(in the rows, 128 means zero)
Each named turn below is shown by a few rows before and after it. Which turns, in which order, take the first row of each later pair to the second? The first pair is answered.
k581 (before -> after):
[141 128 124 117 138 100 142 139 143]  ->  [156 122 121 114 133 117 126 135 147]
[116 108 128 137 141 130 141  91 112]  ->  [124 104 126 135 136 140 135  89 112]
[180 130 122 105 126 107 123 100 131]  ->  [148 128 120  86 126 147 100 109 145]
k102 (before -> after):
[ 77 117 117 128 128 171 120 135 102]  ->  [109 127 122 103 141 177 100 148 156]
[154 131 121  97 161  82 131 131 136]  ->  [118 118 117 124 144  93 149 115  82]
[151 131 100  98 128 152  84 105 123]  ->  [160 149 107  88 146 102 106 118 132]
[131 133 132  83 163 104 124 151 152]  ->  [ 98 129 128 106 155  89 152 140 107]
k739 (before -> after):
[155 124  98  93 161 120 106 126 129]  ->  [154 145 115 101 163  90 135 139 146]
[162 129 122 151 116 114 141 118 113]  ->  [163 127 126 153 110 115 141 117 116]
[ 68 146 109 115 133 130 177 143 100]  ->  [ 65 147 115 124 121 144 176 146 106]
k495 (before -> after):
[142 137  97  93 162  93 113 132 136]  ->  [167 125 101 103 138 133  94 131 156]
[142 121 113  97 146 169  74 133 143]  ->  [146 111 129 145 114 189  89 120 133]
[149 115 137 154 116 124 137 132 112]  ->  [138 122 134 144 129 107 143 136 103]
Pairs:
Between the rows of a pair lie 2 to 4 turns.
[ 84 145 173 173 113 119 174 144 142]  ->  [ 47 129 150 139 131 131 154 136 103] : k102 k495 k739 k495
[141 109 115 104 172 166  59 142 143]  ->  [125 100 146 199 111 177 107 122 109] : k495 k495
[133 133 118 125 153  72 147 122  95]  ->  [100 119 137 168  99 143 148 111  87] : k739 k102
[164 120 116 139 147 100 136 106  75]  ->  [185 107 114 123 136 152  98 110 115] : k102 k102
[132 148 141 114 134 120 137 153 194]  ->  [ 78 107 129 153 101 152 144 113  95] : k102 k102 k739
[103 114 147 116 102 194 118 131 108]  ->  [143 129 167 127  96 182 123 143 159] : k102 k495
[177 110  84 112 149 135  83 115 102]  ->  [161 121  86 122 158  93 113 115  79] : k102 k102
[ 58 141 147 117  99 167 135 152 155]  ->  [ 91 154 150 160 104  87 188 138 121] : k495 k581
[152 121 123 114 153 109 120 128 136]  ->  [134 115 138 160 116 128 141 117 116] : k581 k495 k495 k495
[ 40 140 120 129 108 159 145 138 120]  ->  [ 85 133 111  92 123 185 102 146 167] : k739 k102
[151 132 103  69 170  78 111 152 154]  ->  [186 102 130 143  92 167  95 127 175] : k495 k495
[ 91 141 144 147 127 103 156 133 101]  ->  [ 86 126 146 156 111 134 143 128  94] : k102 k581
[135 129 146 173  89 115 145 112  95]  ->  [130 118 119 140 121 100 128 106  63] : k739 k739 k495
[ 82 156 146 129 147  80 166 144 129]  ->  [ 79 133 159 176 101 126 164 130 114] : k739 k739 k581
[150 162 147 136 119  76 156 123 137]  ->  [169 161 136 106 131  94 130 128 162] : k495 k495
[105 132 133 135 144 112 144 120  76]  ->  [107 120 136 141 117 173 121 119  97] : k739 k102
[ 90 127 142 148 110 146 129 128 122]  ->  [128 136 122 103 156 101 115 135 140] : k739 k102 k739 k102
[132 153 169 147 121  99 162 131 167]  ->  [106 151 145  87 163  86 144 135 146] : k102 k495 k495
[145  91  96 121 123 131 123 119 103]  ->  [112 128 119 103 140  93 148 152 148] : k102 k581 k739 k739
[115 158 130 119 143  86 164 131 111]  ->  [125 127 126 154 106 138 151 103  78] : k102 k581
[141 132 160 154  92 145 122 123 133]  ->  [144 153 161 139 117  92 139 134 139] : k102 k102 k495
[136 132 138 168 123  87 153 131 139]  ->  [143 135 122 121 152  81 126 145 158] : k495 k495
